50 stands for zero in the data rows.
Here is a table of points, one per row:
tensor([14, 37, 55, 58, 21, 24, 37, 45, 48, 68, 56, 48, 41, 74, 72, 40, 49, 53, 48, 61, 37, 43, 29, 55, 63, 46, 24, 49, 53, 60, 55, 83, 30, 31, 38])
tensor([58, 48, 30, 73, 48, 52, 51, 57, 48, 51, 31, 54, 49, 48, 31, 69, 35, 49, 24, 46, 34, 35, 15, 64, 40, 60, 55, 34, 34, 42, 38, 43, 35, 57, 45])
tensor([67, 52, 64, 49, 46, 67, 62, 46, 28, 37, 71, 63, 37, 65, 55, 48, 34, 34, 31, 25, 51, 48, 57, 51, 69, 24, 47, 57, 42, 43, 36, 58, 63, 44, 22])
tensor([65, 62, 36, 38, 46, 54, 53, 51, 39, 41, 49, 47, 39, 51, 42, 48, 41, 55, 43, 44, 48, 55, 41, 43, 40, 68, 19, 54, 53, 87, 43, 24, 46, 34, 48])
tensor([60, 62, 48, 38, 52, 25, 50, 48, 54, 16, 33, 59, 61, 56, 56, 61, 28, 62, 74, 52, 46, 70, 72, 63, 73, 44, 67, 32, 39, 51, 52, 58, 35, 36, 71])
tensor([38, 48, 39, 54, 50, 54, 64,  6, 65, 65, 52, 71, 36, 47, 55, 37, 45, 45, 53, 59, 27, 41, 64, 48, 59, 58, 71, 76, 37, 55, 62, 29, 47, 58, 53])
tensor([37, 63, 54, 42, 58, 52, 47, 23, 39, 32, 63, 41, 26, 46, 36, 55, 89, 35, 60, 57, 47, 72, 38, 51, 53, 59, 55, 54, 20, 43, 56, 68, 30, 43, 17])
tensor([64, 56, 41, 57, 52, 71, 24, 47, 49, 28, 49, 49, 59, 86, 47, 38, 62, 57, 44, 76, 28, 67, 54, 55, 48, 50, 52, 48, 54, 55, 72, 48, 77, 60, 41])
tensor([53, 32, 23, 54, 46, 48, 61, 55, 81, 34, 50, 19, 29, 55, 60, 58, 61, 41, 48, 40, 37, 86, 48, 48, 56, 54, 40, 74, 47, 35, 25, 55, 63, 59, 64])
tensor([37, 64, 47, 35, 70, 71, 64, 59, 31, 52, 47, 46, 54, 62, 82, 33, 69, 68, 46, 59, 63, 58, 37, 66, 41, 38, 55, 59, 32, 61, 43, 46, 51, 54, 71])
tensor([48, 54, 36, 44, 36, 39, 76, 41, 29, 42, 44, 33, 63, 31, 25, 36, 42, 73, 41, 34, 38, 59, 42, 17, 33, 20, 57, 49, 49, 54, 51, 59, 40, 58, 36])
tensor([53, 43, 58, 67, 25, 42, 59, 29, 41, 43, 48, 78, 50, 33, 45, 40, 67, 44, 52, 87, 78, 67, 44, 59, 38, 42, 35, 46, 61, 30, 39, 55, 55, 47, 67])
tensor([37, 47, 42, 58, 80, 47, 53, 81, 65, 50, 62, 88, 33, 73, 43, 64, 53, 80, 64, 41, 62, 61, 51, 55, 31, 36, 40, 65, 53, 23, 69, 39, 36, 59, 37])
tensor([88, 74, 56, 58, 47, 27, 61, 56, 62, 70, 72, 38, 48, 74, 46, 33, 51, 64, 57, 65, 72, 42, 42, 36, 58, 59, 65, 57, 22, 46, 45, 44, 57, 54, 48])
tensor([66, 47, 46, 50, 55, 33, 61, 47, 34, 65, 62, 37, 42, 46, 70, 57, 43, 63, 14, 44, 47, 63, 65, 69, 44, 65, 50, 38, 58, 39, 87, 67, 57, 68, 61])
tensor([44, 26, 28, 33, 37, 39, 46, 39, 31, 54, 60, 46, 65, 65, 71, 69, 65, 28, 56, 51, 47, 51, 47, 37, 23, 49, 59, 17, 38, 38, 49, 28, 49, 35, 43])
tensor([33, 40, 44, 43, 56, 45, 38, 46, 65, 30, 54, 34, 27, 59, 26, 42, 38, 32, 30, 65, 73, 39, 65, 46, 36, 22, 47, 40, 31, 73, 54, 67, 44, 53, 71])
tensor([56, 49, 53, 76, 61, 29, 22, 35, 64, 39, 51, 49, 45, 36, 73, 41, 63, 40, 36, 41, 61, 71, 34, 40, 58, 28, 56, 58, 60, 61, 65, 29, 29, 23, 42])
tensor([47, 33, 51, 50, 42, 71, 61, 62, 32, 42, 35, 43, 22, 39, 42, 34, 55, 62, 48, 68, 43, 55, 44, 54, 81, 55, 62, 40, 42, 43, 50, 39, 33, 42, 45])
tensor([46, 65, 30, 46, 49, 72, 76, 55, 70, 50, 56, 48, 48, 57, 47, 59, 54, 61, 46, 55, 79, 55, 44, 42, 65, 68, 68, 45, 79, 54, 77, 67, 64, 22, 41])
tensor([51, 59, 63, 58, 31, 69, 23, 69, 41, 75, 54, 52, 29, 52, 43, 53, 41, 52, 79, 38, 54, 68, 61, 46, 37, 56, 78, 58, 53, 65, 44, 62, 58, 41, 67])
tensor([63, 42, 74, 65, 70, 80, 55, 59, 51, 58, 70, 33, 47, 40, 58, 62, 22, 40, 72, 59, 50, 57, 50, 11, 59, 51, 30, 32, 40, 41, 69, 42, 37, 60, 59])
tensor([55, 39, 49, 30, 51, 43, 48, 54, 45, 33, 87, 41, 52, 53, 33, 40, 56, 46, 52, 59, 40, 33, 24, 53, 68, 43, 68, 55, 81, 47, 60, 43, 38, 54, 76])
tensor([55, 62, 45, 21, 56, 54, 30, 33, 60, 50, 46, 41, 38, 31, 44, 45, 52, 54, 56, 42, 31, 25, 36, 65, 40, 35, 27, 49, 46, 19, 51, 53, 61, 17, 61])
tensor([40, 54, 50, 41, 31, 65, 50, 41, 65, 48, 22, 37, 56, 60, 59, 33, 51, 49, 42, 21, 64, 39, 39, 32, 54, 34, 57, 29, 49, 29, 59, 40, 50, 67, 50])
tensor([55, 59, 24, 43, 54, 29, 44, 70, 34, 64, 29, 48, 31, 45, 39, 32, 70, 20, 64, 45, 56, 45, 70, 48, 69, 47, 39, 47, 61, 50, 57, 50, 47, 57, 39])
tensor([63, 37, 46, 76, 52, 63, 43, 48, 47, 44, 59, 61, 54, 54, 49, 45, 95, 67, 46, 29, 47, 37, 57, 38, 61, 55, 46, 44, 42, 51, 55, 66, 36, 37, 82])
tensor([64, 59, 26, 48, 50, 61, 50, 54, 64, 60, 49, 79, 52, 33, 73, 61, 70, 42, 56, 76, 37, 51, 35, 37, 70, 29, 50, 61, 38, 67, 57, 84, 59, 62, 52])
tensor([26, 64, 40, 65, 49, 35, 41, 59, 24, 36, 49, 50, 58, 46, 46, 61, 54, 43, 33, 57, 39, 49, 54, 25, 56, 45, 52, 73, 44, 31, 60, 42, 87, 28, 63])
tensor([55, 53, 37, 33, 38, 39, 39, 46, 44, 31, 55, 57,  0, 46, 67, 59, 53, 82, 37, 59, 47, 36, 50, 20, 48, 47, 55, 27, 55, 41, 27, 45, 57, 50, 45])
tensor([63, 44, 43, 64, 60, 51, 61, 58, 42, 12, 42, 41, 43, 41, 82, 34, 40, 56, 66, 47, 51, 21, 44, 44, 24, 63, 67, 53, 60, 54, 60, 69, 58, 51, 32])
tensor([48, 53, 50, 55, 43, 49, 56, 30, 46, 41, 51, 42, 47, 58, 53, 90, 69, 69, 68, 43, 67, 35, 61, 58, 67, 50, 37, 64, 55, 73, 56, 47, 63, 65, 54])
tensor([49, 88, 51, 52, 59, 62, 46, 38, 43, 42, 52, 41, 51, 74, 62, 59, 39, 40, 37, 58, 50, 46, 58, 30, 47, 68, 58, 58, 71, 31, 30, 65, 18, 60, 57])
tensor([64, 15, 49, 25, 55, 55, 16, 50, 44, 50, 26, 51, 53, 51, 46, 48, 44, 60, 40, 52, 70, 43, 50, 30, 60, 58, 53, 84, 39, 45, 52, 58, 36, 46, 41])
tensor([39, 32, 48, 47, 88, 32, 62, 35, 51, 46, 45, 61, 46, 69, 43, 32, 46, 56, 51, 44, 47, 56, 44, 22, 56, 67, 40, 32, 54, 55, 33, 58, 75, 45, 51])
tensor([57, 56, 94, 29, 50, 41, 56, 66, 58, 44, 41, 69, 55, 47, 47, 67, 69, 41, 32, 45, 44, 54, 31, 46, 48, 67, 61, 47, 55, 64, 54, 55, 63, 66, 52])
tensor([58, 44, 68, 57, 54, 47, 71, 55, 69, 60, 43, 36, 64, 58, 52, 57, 72, 55, 42, 74, 34, 36, 79, 60, 36, 37, 53, 52, 68, 51, 31, 55, 48, 26, 35])
tensor([51, 47, 47, 57, 81, 55, 42, 35, 31, 68, 40, 36, 47, 50, 49, 63, 59, 59, 53, 62, 59, 57, 43, 57, 67, 30, 59, 50, 68, 51, 33, 53, 57, 57, 48])
tensor([25, 49, 40, 49, 54, 59, 39, 63, 56, 44, 78, 50, 78, 21, 58, 35, 47, 58, 40, 38, 64, 42, 67, 59, 60, 70, 53, 34, 49, 51, 29, 47, 58, 62, 31])
These points spread out most along one direction. Take the direction at right angles to it along which they spread out most. Then take the direction at right angles to both along which they spread out most. Go by this last direction. How far along it is each point below, from 0 to 99? 50 is the average, and the first point above lies past it. One standard deviation of the points above along it is 16.
tensor([57, 56, 94, 29, 50, 41, 56, 66, 58, 44, 41, 69, 55, 47, 47, 67, 69, 41, 32, 45, 44, 54, 31, 46, 48, 67, 61, 47, 55, 64, 54, 55, 63, 66, 52]) 65
tensor([53, 32, 23, 54, 46, 48, 61, 55, 81, 34, 50, 19, 29, 55, 60, 58, 61, 41, 48, 40, 37, 86, 48, 48, 56, 54, 40, 74, 47, 35, 25, 55, 63, 59, 64]) 50
tensor([63, 44, 43, 64, 60, 51, 61, 58, 42, 12, 42, 41, 43, 41, 82, 34, 40, 56, 66, 47, 51, 21, 44, 44, 24, 63, 67, 53, 60, 54, 60, 69, 58, 51, 32]) 67
tensor([51, 59, 63, 58, 31, 69, 23, 69, 41, 75, 54, 52, 29, 52, 43, 53, 41, 52, 79, 38, 54, 68, 61, 46, 37, 56, 78, 58, 53, 65, 44, 62, 58, 41, 67]) 21
tensor([47, 33, 51, 50, 42, 71, 61, 62, 32, 42, 35, 43, 22, 39, 42, 34, 55, 62, 48, 68, 43, 55, 44, 54, 81, 55, 62, 40, 42, 43, 50, 39, 33, 42, 45]) 30
tensor([55, 59, 24, 43, 54, 29, 44, 70, 34, 64, 29, 48, 31, 45, 39, 32, 70, 20, 64, 45, 56, 45, 70, 48, 69, 47, 39, 47, 61, 50, 57, 50, 47, 57, 39]) 38
tensor([88, 74, 56, 58, 47, 27, 61, 56, 62, 70, 72, 38, 48, 74, 46, 33, 51, 64, 57, 65, 72, 42, 42, 36, 58, 59, 65, 57, 22, 46, 45, 44, 57, 54, 48]) 38
tensor([48, 53, 50, 55, 43, 49, 56, 30, 46, 41, 51, 42, 47, 58, 53, 90, 69, 69, 68, 43, 67, 35, 61, 58, 67, 50, 37, 64, 55, 73, 56, 47, 63, 65, 54]) 60
tensor([33, 40, 44, 43, 56, 45, 38, 46, 65, 30, 54, 34, 27, 59, 26, 42, 38, 32, 30, 65, 73, 39, 65, 46, 36, 22, 47, 40, 31, 73, 54, 67, 44, 53, 71]) 33
tensor([56, 49, 53, 76, 61, 29, 22, 35, 64, 39, 51, 49, 45, 36, 73, 41, 63, 40, 36, 41, 61, 71, 34, 40, 58, 28, 56, 58, 60, 61, 65, 29, 29, 23, 42]) 35
tensor([51, 47, 47, 57, 81, 55, 42, 35, 31, 68, 40, 36, 47, 50, 49, 63, 59, 59, 53, 62, 59, 57, 43, 57, 67, 30, 59, 50, 68, 51, 33, 53, 57, 57, 48]) 50
tensor([58, 48, 30, 73, 48, 52, 51, 57, 48, 51, 31, 54, 49, 48, 31, 69, 35, 49, 24, 46, 34, 35, 15, 64, 40, 60, 55, 34, 34, 42, 38, 43, 35, 57, 45]) 55
